In the data rows, the value 128 means zero.
Some points, one per row:
[ 84  24 151 102  82 134 139 102  98  70 128 176 173   0 111  78 147 166
 129  42 143 170 165 131]
[159 198 143  51 118 130 130 155 103 174 122 121 131 211  99 189 149  47
 129 182 184 145  88 130]
[ 54  81 114 150 134 167 152 140 115  76 154 129 197  85 128 126 143 122
 158  94  61 173 167 141]
[137 166 136 121 172 125 169 139 149 190 162 112 133 178 135 161 117 107
 131 171 143  60 142 124]
[150 141 175 114 165 139 126 225 156 220 160 140 100 199 145 187 130  75
 145 160 162 110 113  99]
[137  61 134 176 122  76 104  64 113 123 105 190  92  34 151  49 112 166
  91  54 200 127 137 163]
[192 167 137 158 132 131 132 116 113 162 168 153 147 195 106 151 161 105
 167 155 116  83 127  65]
[ 34  39 125 150 141 152 143 113  96  45 129 126 169 115 132 102 127 114
 105  65  71  93 140 137]
[ 80  76 147  65 147 122 131  88  79  19 113  66 122  77 152  92 141 206
 112  84 101 163  99 115]
[162 160  92 137 128 148 195 131 174 197 109 100  95 176 146 107 124  87
  81 195 162 105  99 146]
[146  85 117 182  60  48  25 112 144 148  42 167  38  42 112  30 109 154
 103  17 190 139  94 177]
[ 42 106 143 118 125 103 121 233 105  43 150 106 142  99 178 109 142 183
  93 108  31 121 156 157]
[166 210 170 116 123 169 129  64 130 237 153  94 155 170  92 128  75  93
 125 237 124 154 134 122]
[ 81  39 122 135  96 116 157 108 100  64 144 135 134  69  99  82  85 176
 126  54 100 139 171 122]
[199 189 141 126 151 145 126 113 138 229 154 156 189 164  83 146 128  36
 179 255 108 111 145 107]
[164 121 121 124 131 168 150 168 173 218 126 145  74 208 147 154 102  76
 104 183 125 120  97 104]
[174 208 166 141 120  89 182  93 117 208 135 122 123 177 160 177  92  84
 114 213 166 124 116 154]
[170 134  94 138 116 155 115 131 180 205 104 129  53 168 140 102  93  65
  98 167 148 104  83 114]
[141 110 115 167 147  64  70  85 124 188  63 192 127  86  83  46 168 186
  83  47 222 128 116 170]
[168 152  67 184 144  67 104 128  75 155 103 161 133  81 113 101 102 174
  96  78 150 138 115 178]
[196 158 125 137 168 134  99 140 181 229 136 141 107 174  98 166 142  41
 166 220 139 117 107  83]
[165 221 136 114 188 139 152 162 170 149 184 129 116 197 129 212 120  72
 212 222 163 168 107  99]
[183 220 148 126 185  97 176 136 177 161 161 103 128 169 117 177 124  68
 133 221 170 153 120 142]
[186 200 134  45 167 132 161 142 122 203 141  76 139 186  97 165 138  62
 126 189 168 120  68 106]
[187 157 114 116 169 166 108  96 127 164  96 160 128 157 103 135 172  84
 151 138 195  92 105 106]
[167 161 145 131 116 163 118 177 175 167  73 137  87 186 132 201 105  88
 104 191 124 125 110  83]
[146 186  92 131 125 178 106 164 171 180  63 143 109 144 150 175 116 118
  98 199 138 114  98 130]
[ 57  37 134 118  84 143 102 138 171  34  54 106 110  47 156 136 134 164
  77  83  96 158 115 185]
[ 56  51 114 129 106 132 124 151 121  26 146 111 143 113 128 101 119 110
 128  45  86 131 112 111]
[ 64  50 110 120  87 119 106 146  90  61 114  61 186  77  91  98 133 155
 155  37  98 117 152 119]
[203 203 159 104 109 126 184 118 146 144 126  90 101 172 123 193  91  76
 169 237 147 111 135 103]
[ 43  18 121 105  91 161 116 161 145  71 121 135 142 101 159  74 158 173
  88  66  70 142 188 130]
[154  84  91 209 140 140 135 121 134 114 158 162 112  97 154  90 111 134
  81  17 123 109 135 183]
[140 184 154  83 117 126 128 212 143 157 110 153 102 219 138 144 137  68
 122 233 146 118  96 125]
[167 212 136  85 166 113 132 160 146 206 129 140 175 186  57 222 176  62
 122 192 143 136 154 106]
[ 42  65 149 116  86  99 153  77  58  62 146 141 162  97 165 131 103 195
 124  58  51 149 159 171]
[124 109 126 187 110  83 150 111 143 136  98 143 112 106 121  47  99 124
  97  53 184 149 113 160]
[ 70  99 139 116 134  96 145 174 129  39 152  92 139  89 165  93 158 157
 119  80 112 178 152 156]
[139 183 112 170 138 158 221  87 127 197 111  61 181 167  81 199  74  95
 148 189 122 110 153 132]
[173 195 147 105 192 106 163 138 218 187 150 106 122 184 119 220 123  58
 170 219 151 156  81 147]
[154 149 131 164  74  73 100  69 143 139 125 131 148  42 123  26  86 180
 143  94 158 154 171 170]
[173 206 137 151 134  89 147 120 110 189 145 124 148 181 151 217  89  97
 125 195 128 131 137 159]
[200 186 163  99 133 131 175 185 130 145 144 135  73 179 120 226 105  98
 161 221 111 125  98  88]
Here are 12 more points, each followed by its number:
[168 142 149 155 151 108 158  82 147 180 159 142 153 184 121 193 133  90
 164 183 156 151  80 122] 0
[170 168 130 127 167 127 182 109 137 174 102  78 141 168  51 174 123  62
 169 195 141  96 130  99] 1
[ 44  22 143 149  94 137 102 173  91  43 135 154 113 118 166 145 145 189
 130  74  48 153 113  98] 2
[151 131 117 113 170  61  97  56 110 123  60 109 116  77 131  40 100 219
  89  39 193 151  73 129] 3
[172 127  71 164  98  98  85 103  85 185 106 174 145  52  85  54  87 147
 120 118 157 116 116 175] 4
[ 63  41 154 104 114 137  82 172 150  22 156 108 159  42 179  48 128 160
  98  23  91  92 155 126] 5
[ 57  54 150  97 140 101 141  99 122  38  74 100 128  63 150 120 138 192
 102  98 102 182 112 173] 6
[ 99  70 101 142  88 164 106 151 113  19 157 112 105 115 179 147 181 213
 101  46  60 128 172 143] 7
[ 41  66 185 120 108 153 115 176  88  96 133  96 109 128 148 132 137 186
 125  57  61 214 137 132] 8
[158 185 172 142 138 153 168 160 164 172 129 113 107 200 133 209 103  96
 169 207 133 168 136  48] 9
[161 225 159 158 177 142 149 107 131 195 134  66 143 192 117 188  87 123
 117 203 111 168 132 138] 10
[ 74 111 128 135 150 101 113 195 107  23 188  61 162 105 159 139 144 173
 142  75  79 194 162 165] 11
Which two of these numbered points are nearest to each point below by angle, seen from the average point of the first points? Their numbers follow each, nearest first.
[183 131 108 110 123  72 134  88  99  99 128 102  77  71 118  69 100 189
 104  69 170 124  72 148] > 3 4
[171 168 113 117 164 125 189 104 145 183 104  91 141 168  60 187 135  47
 175 196 151  96 137  95] > 1 0
[158  97  81 191  92  75  67 120 100 178  67 176  78  70 100  71 113 146
 105  45 189 131  88 164] > 4 3
[ 76  94 147 127 128 102 141 166 123  49 147  82 159  82 169  94 154 160
 135 101 108 164 139 159] > 11 5
[130 210 153 128 190 137 139  75 139 237 130  88 140 223  92 178 110  85
 110 211 146 128 136 119] > 10 1
[ 45  70 184 122 109 168 117 179  83 100 138  87 125 131 152 119 126 195
 108  62  62 210 132 129] > 8 2
[ 37  16 146 105 100 119 111 158 122  60 157 134 143  16 158  75 127 150
 139  40 149 106 176 153] > 5 6
[173 131 125 152 137 105 146  68 121 165 150 168 151 136 100 142 113  67
 171 170 181 127 126  81] > 0 1
[ 62 100 161  75  80 130 139 190  79  77 113  92 161 119 125 102 178 127
 116  62 122 180 168 160] > 8 11
[136 119 136 148 103  65  49 134 116 191 138 170 133  62 123   1 121 165
 103  37 192  98 157 199] > 4 3
[175 129 118 143 131 124 186  79 124 188 102  94 158 110  62 161  76  85
 186 188 151  93 152  92] > 1 0
[ 56  59 142  93 138  99 141 116 122  37  82 101 145  54 148 120 131 180
 111  89 104 188 117 162] > 6 5
[180 241 123 110 175 119 142 180 104 168 147  94 157 179 105 213 148  71
 105 181 147 152 128 149] > 10 1
[179 148 160 142  95  90 103  80 155 208 118 160  77 190 138 191  83  84
 133 165 157 132  92 131] > 0 9
[ 96  61  97 126  91 151  94 150 113  28 147 109 100 106 171 130 163 208
 100  41  66 117 175 144] > 7 2
[133 114  88 157 115 114  63  81 159 124  54 110  86  69 144  51 102 189
  63  38 185 131  94 146] > 3 4
[137 124 113 145  76  87  82 107 139 104  83 111 113  93 155  52  93 177
 118  45 199 188 114 151] > 3 4
[ 72   9 126 148  92 158 137 134  78  45 144  35 168  93 137 125 164 184
 128  23  43 111 217 167] > 7 5
[ 88  81 142  80 110 137 100 166 114  30 155  91 186  60 140  85 142 132
  91  55  93 145 155 117] > 5 11
[ 49  67 163  89 142 112 167  75  88  13  98 119 147  66 118 107 131 213
 121  84  73 139 167 138] > 6 5
[183 191 186 115 161 174 109  93 172 183 132  85 133 156 117 141  68  99
  95 204 127 150 114  89] > 10 9
[127 158 108 178 160  54 130  74 131 118  70 160 139  74 109  78  94 186
  79  57 181 188 119 167] > 3 4
[174 208 166 110 128 165 121  62 129 228 147 101 149 178  66 142  73  90
 135 246 123 156 156 141] > 10 1
[ 50  47 109 130 122 158 126 127  99  54 190 108 158  64 153  74 140 115
 116  83 106  96 134 136] > 5 2
[126  85  63 173 131 121  31  96 147  95  61 138  98  63 142  51 127 146
  71   6 196 106  90 158] > 3 4
[ 75  28 113 163 114 185 142 137 105  14 196  95 145 107 176 114 141 143
 107  25  27 105 173 136] > 7 5
[ 61  30 155 150  97 115  93 119  99  40 149 168 200 101 124 117 185 189
 158  36  73 168 176 107] > 2 7
[ 54  82 144  86 150 103 160 137 104  17 184 105 167  99 128 126 133 191
 165  94  61 161 156 154] > 11 6
[ 67  39 124  87  92 156  87 160  88  44 127 130 163 112 151  90 180 117
 166  89  80 177 142 130] > 2 8
[ 28 132 132 142 110 181 159  97  99  89 145  87 177 119 142 127 101 186
 105  64  65 212 146 173] > 8 11
[ 42  50 159  88  62 153  87 116  83  51 109  89 135 109 149  83 134 199
 123  45  94 201 131 162] > 8 6
[150 230 101 119 127 170 139 141 152 156 131 157  74 187 124 217 131 128
 188 213 168 140 102  80] > 9 0
[ 83 102 131 112  59 133 111 142 114  46 102 111  89 106 158 117 139 201
 139  71 113 152 156 121] > 7 2
[ 53  80 117 125  84 164 128 165 125  48 128 109 141  76 185  84 152 217
 152  53  61 170 159 142] > 7 2
[ 74  56  90 141 101 124  75 144 110  41 144 153 128 114 133 121 150 161
 147  56  66 129 122  95] > 2 7
[ 76  52 149 110 126  95 140  70 117  19 111 126 163  24 121  75 119 186
 117  70 112 156 169 129] > 6 5
[ 39  96 161 138 115 144 145 112  99  89 119  66 127  67 149  63 139 187
  86  92 111 178 136 175] > 6 8
[158 114 123 177 146  94  66 175 119 191 112 179 128 113 137  94 146 128
 130  77 154 176 102 125] > 4 3
[172 123 149 118 128 134 163  63 129 160 143 169  98 133 146 167 111  75
 130 213 169 119 149 127] > 0 9
[ 56  55 154 108 127 154 111 222 115  66 180 120 137 122 202 110 173 165
  98  80  40  94 171 165] > 7 5
[169 177 128 114 140 126  98 113 125 184 118 116  88 141  94 127 116  50
 145 211 185  76 119 111] > 1 9
[136  99 119 169 148  86  96  83 111 112  96 190  91 104 135  64 155 152
  83  72 187 133 106 148] > 3 4
[ 48 106 134 133 136 125 166 103 102  32 114 107 169  75 128 123 115 202
 109  92  77 192 152 154] > 6 11
[ 81  98 133  88 135 103  85 181 141  39 196  94 142 127 131 118 145 129
 167  73 106 159 141 124] > 11 5
[183 145 105 163 184 140 113  80 105 140 164 132 143 196 137 135 146  66
 175 141 170  92  83  90] > 0 1
[ 79  21 165 159  88 127  95 168  77  70 160 151 160 128 158 104 171 161
 168  20  78 172 129 103] > 2 8
[178 192 168 110 152 163 136  78 182 173 126  84 140 161 126 146  75 112
  99 202 119 144 128  91] > 10 9
[132 143 116 193 102  60 152 102 143 122  87 116 120  44 162  29 107 194
 106  72 206 169 139 155] > 3 4
[151 159  85 161 119  57  97 116 160  90  92 191  67 106 108  88 140 179
 103  67 205 132  88 136] > 3 4
[ 43  40 170 110  73  96 137 101  99 114 127 141 146  89 191 151 125 179
 111  60 106 172 118 216] > 6 8
[ 65  45 113 154 104 109 147 139  65  46 119  40 181  57 128 121 124 191
 138  45  60 136 180 157] > 11 7
[ 58  36 150 135  62 151  73 195 124  46  92 112 108  92 173 128 114 183
  88  71  71 167 141 107] > 2 8
[172 152 162 128 111 103 179  55 137 213 131 169 142 133 134 187  48  77
 133 187 170 137 148 136] > 0 10
[132 121  84 209 118  84 155  78  93 171  77  95 168  61  92  92  85 173
 107  29 142 159 142 173] > 4 3
[139  85 127 159  86  46  71  86 132 147  47 162  87   0 100  22  82 134
 110  36 212 142 129 173] > 4 3
[199 169 124 143 109 134 145  78 113 200 128  88 181 134  54 134  78  73
 173 220 108  98 169 127] > 1 10
[131 208 140 114 194 163 147  76 142 235 128  82 128 213  77 164 113  83
 108 211 141 131 128 123] > 10 1
[176 209 103 165 131 135 113 148 182 138  80  92 131 149 130 207  94 114
  81 217 115 136 111 125] > 10 9
[ 45  36 168 114  78  98 130 109 102  96 133 148 151  85 181 158 116 175
 112  63  96 188 115 205] > 6 8
[ 65  71 135 116  91 143 148 133 102  72 128 108 145 143 131 101 123 168
 134  72  91 150 169 117] > 8 2
[ 39  87 155 107 108 159 148  81  70  68 137  85 163  91 129 102 108 209
 119  73  60 170 161 148] > 8 6
[ 41  59 118 134  79 162 126 151  66  54 114  63 164  59 119 125 146 188
 196  68  90 154 174 124] > 8 2
[ 49  74 163 121  86 109 125 146 152  33 125 115 175  85 145 114 136 203
 167  80  73 177 213 106] > 11 2
[ 52  64 150 105  90 106  96 138 108  25  80 124  88  68 124  96 170 134
 139  66 103 153 132 132] > 6 2
[160 181 152  99 100 131 159 112 150 137 116 113 110 189 142 162  89  89
 169 188 149 160 121  97] > 9 10
[ 65  40 127 110 109 131 158 126  93  37 110  72 162  68  82 101 140 142
 167  62  90 138 159 125] > 6 5
[186 198  95 124 163 139 143 101 121 197 179 111 127 193  76 141 103  85
 134 227 177  73 120  91] > 1 10
[ 42  66 168 111 125 148 138 111 113 110 126  70 134  88 160 135 122 192
 106  81  90 205 117 189] > 6 8
[149 152 170 102 147 136 131 231 147 228 154 131  89 202 147 188 126  73
 145 164 151  97 118  91] > 9 1
